Here are some points, one per row:
[-0.36 -1.21 -1.65 -1.35 -3.50 0.28 0.48 -0.41 0.30 1.66 1.00 1.41
 1.85 -1.34 0.44 0.43 1.08 2.25 -1.18 -1.38 -0.90 -0.01 -1.51 0.77]
[1.14 2.46 -1.38 -1.78 0.40 -1.22 -2.44 -1.20 1.41 -0.57 -0.52 0.01
 -0.65 0.37 0.72 0.61 0.91 -0.31 0.97 0.24 1.86 -0.26 1.16 2.03]
[0.74 -0.18 0.31 2.04 0.56 -1.25 -0.36 -0.06 1.07 0.81 -1.36 -1.09
 1.04 0.88 0.79 -2.74 -0.32 -0.30 -0.67 -0.25 2.46 1.43 -0.96 0.74]
[-1.51 -1.29 -0.34 1.81 1.69 0.54 0.12 0.01 1.67 0.63 1.57 -0.34
 0.62 1.29 -1.00 0.93 -0.43 -0.63 0.51 -0.86 0.39 -0.38 -0.11 0.65]
[0.91 -0.33 -0.74 -0.91 -1.76 3.87 -0.30 1.70 -0.32 -3.25 0.37 0.57
 0.17 -0.77 0.41 -2.89 -0.03 -1.69 2.77 1.35 -0.66 -2.06 -0.74 -1.03]
[-0.43 -1.93 -0.18 -0.73 0.29 -1.46 0.63 -0.42 0.74 0.00 1.67 -0.89
 1.77 -0.31 1.06 0.96 -0.80 0.27 1.00 -0.31 -0.18 0.84 -0.48 -0.61]
[-1.35 1.12 0.00 0.82 -1.20 -0.38 1.21 -2.25 -0.07 -0.57 1.88 -0.66
 0.65 -0.98 0.93 0.05 -0.60 0.14 -0.57 0.76 0.94 0.04 -0.69 -0.31]
[0.09 0.49 1.15 0.56 -1.48 -0.95 -0.19 -0.19 1.23 -0.55 0.35 -1.00
 -1.12 0.12 -0.28 0.63 -0.84 1.68 0.50 -0.48 -1.36 0.91 -0.26 -0.08]
[0.44 0.02 -1.84 0.13 0.17 2.92 0.61 2.52 -0.52 -0.63 0.45 -0.80
 -2.05 -0.63 -1.32 2.35 0.56 0.68 -0.33 0.10 0.68 1.81 -0.35 -0.73]
[-0.57 -0.77 -0.81 -0.46 -0.73 -0.67 -0.64 1.40 0.23 -0.87 1.13 0.59
 0.81 -1.13 0.86 1.01 1.64 0.18 -1.95 -0.56 -0.59 0.72 -1.78 -0.43]
[-0.46 0.41 0.33 -0.49 0.70 0.03 -1.35 -0.61 -0.17 1.10 1.35 -1.35
 -1.21 -0.10 -0.35 -0.46 -1.28 -1.48 -2.82 -1.35 2.07 -0.47 1.14 -0.66]
[1.51 0.09 1.57 0.43 -0.47 -0.86 -0.04 -2.22 1.47 -1.05 0.49 0.49
 -1.85 0.52 -0.11 -1.17 -0.03 -0.42 -1.92 -0.77 -2.08 0.03 -0.25 -0.69]
[1.96 0.01 -0.17 -1.36 -0.45 0.91 -0.62 -1.15 -0.87 -0.90 -1.32 0.37
 0.73 -0.02 -2.23 -1.71 0.91 1.39 0.39 0.97 1.81 -1.31 -0.32 -2.03]
[0.63 1.08 -0.52 -1.10 -0.48 1.31 0.22 0.35 1.32 2.76 0.43 -0.58
 -0.44 -0.11 0.27 0.44 0.94 -2.37 0.85 0.33 -0.26 1.50 0.52 0.71]
[-0.78 0.07 -0.18 0.43 0.23 0.00 1.55 -0.42 -0.26 1.18 -1.02 -0.29
 0.18 0.10 1.38 1.30 0.92 0.10 1.02 0.22 1.92 -3.54 1.82 -0.73]
[0.75 -0.15 1.20 -0.85 -0.42 0.11 0.31 0.46 -1.95 -0.48 -0.39 0.36
 0.26 0.46 1.13 0.42 -0.89 0.04 -2.18 0.00 -0.20 0.74 1.97 0.75]
[-1.93 -1.42 0.88 1.43 0.24 0.98 -0.82 1.14 -0.66 1.21 0.83 -0.33
 1.54 0.14 -0.06 0.68 0.19 -0.12 0.95 1.13 -0.47 1.23 0.50 0.45]
[0.19 -1.27 0.15 -1.18 -1.76 0.28 -1.23 0.19 -0.05 0.98 0.65 1.60
 -0.24 -0.71 0.95 0.46 -0.23 1.58 -0.41 -0.84 1.05 1.49 -0.37 0.52]
[-0.08 0.58 -0.95 -0.23 0.65 0.13 -0.32 -1.55 -0.94 0.73 0.90 -0.08
 -1.04 0.62 0.40 0.17 -1.43 0.04 1.26 -0.47 0.00 -0.76 0.20 -0.69]
[0.57 0.03 0.21 0.57 -1.14 0.19 0.75 0.39 -2.03 0.37 1.78 -1.31
 -0.20 0.76 0.49 0.93 0.28 0.24 0.06 -0.94 -2.18 -0.59 -0.44 0.49]
[-0.93 -0.99 -1.09 0.60 0.36 0.21 1.26 -0.80 -1.39 -0.57 0.42 0.45
 0.19 -1.10 1.02 -0.03 -0.90 0.27 -0.60 -1.42 1.85 -0.27 1.06 1.73]
[1.10 -0.36 -0.77 -1.03 0.90 -0.07 0.13 1.42 0.19 -1.04 -1.64 -0.19
 0.57 -1.02 -0.80 0.44 0.22 -0.67 0.67 -0.87 -1.25 0.12 0.75 -1.49]
[-0.90 0.81 -0.82 -0.23 0.89 -0.96 -1.49 1.25 0.35 -0.39 -0.53 -0.45
 -0.44 0.45 -0.80 0.01 -0.59 0.51 0.80 1.32 -0.76 -0.22 -0.14 -0.84]
[-0.23 0.41 0.70 -0.45 -0.91 0.36 0.80 1.27 -0.36 -0.22 -1.46 -1.82
 0.49 -1.58 -1.06 -0.39 0.09 2.27 -0.44 -0.42 0.11 0.11 -1.38 0.48]
[-1.01 -1.19 0.06 -0.20 0.10 -0.20 1.40 -1.95 0.31 0.51 1.83 -0.35
 0.42 0.78 -0.15 -0.57 1.07 -1.84 0.12 2.65 0.89 0.93 -1.01 1.56]
[0.80 -0.42 0.90 0.28 -1.73 0.77 1.57 -2.43 -0.18 0.40 -0.05 0.25
 1.04 -0.72 -0.62 -0.52 -1.06 -0.28 -1.34 0.68 -0.65 -1.54 0.23 1.08]
[-0.01 1.55 -0.45 -0.08 0.37 -1.06 1.00 0.65 -1.08 0.29 1.33 1.91
 0.26 1.77 -1.23 -1.02 -1.01 -0.64 -1.24 -0.84 0.74 1.91 1.39 -0.60]
[1.18 1.25 1.02 0.02 -0.13 1.12 0.20 1.90 -0.03 -2.65 2.67 0.12
 1.35 -1.16 0.49 -0.65 -0.12 0.03 1.25 1.61 0.66 -0.82 -0.12 0.68]
[-1.37 0.48 -1.18 0.38 1.55 1.90 -0.61 0.66 -0.06 0.02 -1.63 -0.56
 1.73 2.30 0.37 0.12 -0.71 1.93 2.27 0.59 -0.79 0.69 0.75 -1.54]
[1.33 0.75 0.61 -0.07 0.10 -1.69 -1.19 0.63 -0.61 1.16 -0.20 0.00
 0.99 -2.18 0.31 0.80 0.79 0.91 -0.75 0.57 -1.73 1.36 -0.65 -1.03]
[-0.28 -1.14 0.87 1.43 -1.21 0.30 -0.72 -1.16 -1.15 -0.25 0.45 1.67
 -0.20 -0.58 1.64 0.75 -0.45 -0.02 -0.84 -1.57 -0.04 0.09 0.81 -0.51]
[0.52 0.20 -1.75 -1.55 1.44 1.10 -0.06 -1.45 0.65 0.32 0.40 -0.93
 -0.80 0.25 0.20 -0.61 -0.07 -0.41 1.74 -0.17 -0.32 -0.44 1.12 1.02]
[-0.53 -0.01 0.44 0.04 0.37 0.63 0.18 -0.93 0.29 -0.69 -1.24 -0.21
 -0.72 -2.14 -0.20 -0.48 1.23 0.40 -1.46 -0.12 -1.08 0.34 1.12 0.05]
[0.33 1.24 -0.54 0.49 -0.09 0.00 -1.05 -1.31 -1.39 -1.61 -1.35 0.43
 0.20 0.06 0.25 0.18 0.64 -0.61 -2.34 0.66 1.32 -0.71 -0.82 -0.88]
[-0.34 -0.50 0.60 -0.23 1.35 -0.12 1.01 -1.17 -0.20 -1.94 0.96 -0.89
 -0.65 -0.62 1.37 -0.75 1.01 0.25 -1.76 0.25 1.01 -0.27 0.22 0.93]
[1.23 1.07 0.14 -1.53 0.39 -0.12 -0.57 1.01 -0.96 -0.93 -1.61 1.02
 -0.57 1.77 -1.59 1.23 -1.05 -1.34 0.55 -1.04 -0.59 -0.35 -0.87 -0.21]
[-1.11 0.46 -0.84 1.54 0.13 -0.49 0.07 0.23 1.17 0.01 -0.02 1.12
 -0.39 -0.74 -2.11 1.32 -0.96 -0.35 -0.14 -0.06 1.75 -1.07 0.56 0.22]
[-0.50 0.60 0.19 -0.53 -1.29 -1.21 -0.74 1.04 0.45 -0.78 -0.91 -0.53
 -0.06 0.87 0.35 1.07 -0.74 0.78 1.73 -1.23 0.94 0.90 1.34 -0.69]
[-1.59 0.70 0.33 0.00 -0.41 -1.68 -0.34 1.22 -0.54 -0.04 -0.95 0.30
 -0.89 -0.75 0.54 -0.13 0.69 -0.92 2.08 0.17 -0.86 0.31 -0.20 -0.49]
[0.93 0.74 0.66 2.22 -0.62 -1.56 -0.04 -0.74 1.37 0.20 -0.22 0.78
 -0.04 0.79 0.25 -1.30 2.41 -0.53 1.49 -1.15 -1.26 1.52 0.19 -0.13]
[2.10 -0.35 0.02 1.03 0.20 -0.91 0.01 2.57 1.81 1.77 -1.44 0.27
 0.95 0.39 -0.63 -1.07 -3.00 -1.93 -1.24 0.96 0.10 -0.15 0.60 -0.30]
[-0.81 -0.77 0.83 0.49 2.01 0.60 1.47 -0.56 0.91 -0.29 0.02 0.66
 -0.99 0.40 -0.07 -0.22 1.69 -1.04 0.78 0.72 -1.86 0.78 -1.03 0.51]
[1.21 0.33 0.32 1.01 0.07 -0.69 0.75 0.04 0.30 1.18 0.12 0.75
 -1.27 0.91 0.78 0.11 1.68 0.01 -0.93 -0.02 2.12 -2.76 0.13 -0.21]
[-2.27 -0.83 0.69 -0.27 0.45 0.56 1.15 -0.99 -1.61 1.16 1.86 0.92
 -0.28 0.42 -0.25 -1.15 0.00 0.36 0.11 1.08 0.69 -0.30 -0.41 0.72]
[2.45 0.40 -1.47 0.19 1.77 -1.43 -2.91 0.72 -0.23 -0.86 -2.07 0.76
 -1.01 -0.54 -1.56 1.96 -0.64 -0.84 -1.42 2.27 -0.96 0.23 1.05 0.89]
[-0.79 1.32 1.59 0.26 -1.96 -0.44 1.09 -0.91 -0.92 0.39 -1.17 -0.85
 -0.18 -0.08 0.50 -0.11 0.26 0.26 0.09 0.28 -0.65 0.21 -0.51 0.04]
[1.45 -0.81 -0.50 0.11 -1.35 -0.20 -0.26 -0.15 -0.94 -1.19 -0.87 -0.91
 -0.14 -0.16 -1.05 0.86 0.55 -0.04 -0.87 -0.07 -0.95 -0.02 0.06 0.07]
[-1.01 -1.57 2.41 -0.12 0.18 -0.17 -0.38 1.68 1.52 1.01 -0.08 -1.37
 0.32 -0.20 -0.53 -0.20 0.63 0.51 0.20 -0.23 -0.88 0.34 0.04 0.20]
[0.09 -0.95 -0.42 0.07 1.04 -2.32 1.36 2.10 1.48 0.10 -0.83 -0.40
 0.30 0.95 -0.15 -0.22 -1.04 1.97 3.68 0.78 -2.03 -0.11 -0.30 -0.04]
[0.29 -0.92 0.97 -1.26 2.58 1.60 0.00 -0.92 0.27 0.98 -0.75 0.15
 -0.36 1.21 0.58 0.73 0.12 -0.88 1.47 -1.22 0.46 -0.74 -1.30 -0.67]
[-0.35 0.72 0.19 -0.66 0.11 1.09 -0.33 -0.14 -2.01 0.65 -0.96 0.53
 -0.52 0.30 -1.52 -1.40 -1.47 -0.67 -0.14 -1.30 0.07 -0.10 -1.80 0.24]
[-2.42 -0.04 -0.73 0.24 1.82 0.28 -0.32 -0.48 0.99 0.74 -0.29 0.69
 -0.14 0.79 1.18 -1.16 0.15 1.27 -1.75 0.24 -0.39 -1.34 0.08 0.08]
Along one direction, these points spread out more than along any other. Take the direction at right angles to it along which they spread out most. Go by this last direction. How far along it is each point below, from 0 to 99? 50 is the average, and the first point above lies past it. One standard deviation of the points above along it is 16.
[-2.42 -0.04 -0.73 0.24 1.82 0.28 -0.32 -0.48 0.99 0.74 -0.29 0.69
 -0.14 0.79 1.18 -1.16 0.15 1.27 -1.75 0.24 -0.39 -1.34 0.08 0.08] ~ 54
[-0.79 1.32 1.59 0.26 -1.96 -0.44 1.09 -0.91 -0.92 0.39 -1.17 -0.85
 -0.18 -0.08 0.50 -0.11 0.26 0.26 0.09 0.28 -0.65 0.21 -0.51 0.04] ~ 55
[-1.01 -1.19 0.06 -0.20 0.10 -0.20 1.40 -1.95 0.31 0.51 1.83 -0.35
 0.42 0.78 -0.15 -0.57 1.07 -1.84 0.12 2.65 0.89 0.93 -1.01 1.56] ~ 67
[-1.59 0.70 0.33 0.00 -0.41 -1.68 -0.34 1.22 -0.54 -0.04 -0.95 0.30
 -0.89 -0.75 0.54 -0.13 0.69 -0.92 2.08 0.17 -0.86 0.31 -0.20 -0.49] ~ 61
[0.75 -0.15 1.20 -0.85 -0.42 0.11 0.31 0.46 -1.95 -0.48 -0.39 0.36
 0.26 0.46 1.13 0.42 -0.89 0.04 -2.18 0.00 -0.20 0.74 1.97 0.75] ~ 33
[-0.57 -0.77 -0.81 -0.46 -0.73 -0.67 -0.64 1.40 0.23 -0.87 1.13 0.59
 0.81 -1.13 0.86 1.01 1.64 0.18 -1.95 -0.56 -0.59 0.72 -1.78 -0.43] ~ 54
[-1.93 -1.42 0.88 1.43 0.24 0.98 -0.82 1.14 -0.66 1.21 0.83 -0.33
 1.54 0.14 -0.06 0.68 0.19 -0.12 0.95 1.13 -0.47 1.23 0.50 0.45] ~ 78
[-0.23 0.41 0.70 -0.45 -0.91 0.36 0.80 1.27 -0.36 -0.22 -1.46 -1.82
 0.49 -1.58 -1.06 -0.39 0.09 2.27 -0.44 -0.42 0.11 0.11 -1.38 0.48] ~ 55
[0.29 -0.92 0.97 -1.26 2.58 1.60 0.00 -0.92 0.27 0.98 -0.75 0.15
 -0.36 1.21 0.58 0.73 0.12 -0.88 1.47 -1.22 0.46 -0.74 -1.30 -0.67] ~ 57
[-0.46 0.41 0.33 -0.49 0.70 0.03 -1.35 -0.61 -0.17 1.10 1.35 -1.35
 -1.21 -0.10 -0.35 -0.46 -1.28 -1.48 -2.82 -1.35 2.07 -0.47 1.14 -0.66] ~ 23
[0.91 -0.33 -0.74 -0.91 -1.76 3.87 -0.30 1.70 -0.32 -3.25 0.37 0.57
 0.17 -0.77 0.41 -2.89 -0.03 -1.69 2.77 1.35 -0.66 -2.06 -0.74 -1.03] ~ 56
[-2.27 -0.83 0.69 -0.27 0.45 0.56 1.15 -0.99 -1.61 1.16 1.86 0.92
 -0.28 0.42 -0.25 -1.15 0.00 0.36 0.11 1.08 0.69 -0.30 -0.41 0.72] ~ 68
[-1.37 0.48 -1.18 0.38 1.55 1.90 -0.61 0.66 -0.06 0.02 -1.63 -0.56
 1.73 2.30 0.37 0.12 -0.71 1.93 2.27 0.59 -0.79 0.69 0.75 -1.54] ~ 71
[-0.01 1.55 -0.45 -0.08 0.37 -1.06 1.00 0.65 -1.08 0.29 1.33 1.91
 0.26 1.77 -1.23 -1.02 -1.01 -0.64 -1.24 -0.84 0.74 1.91 1.39 -0.60] ~ 37
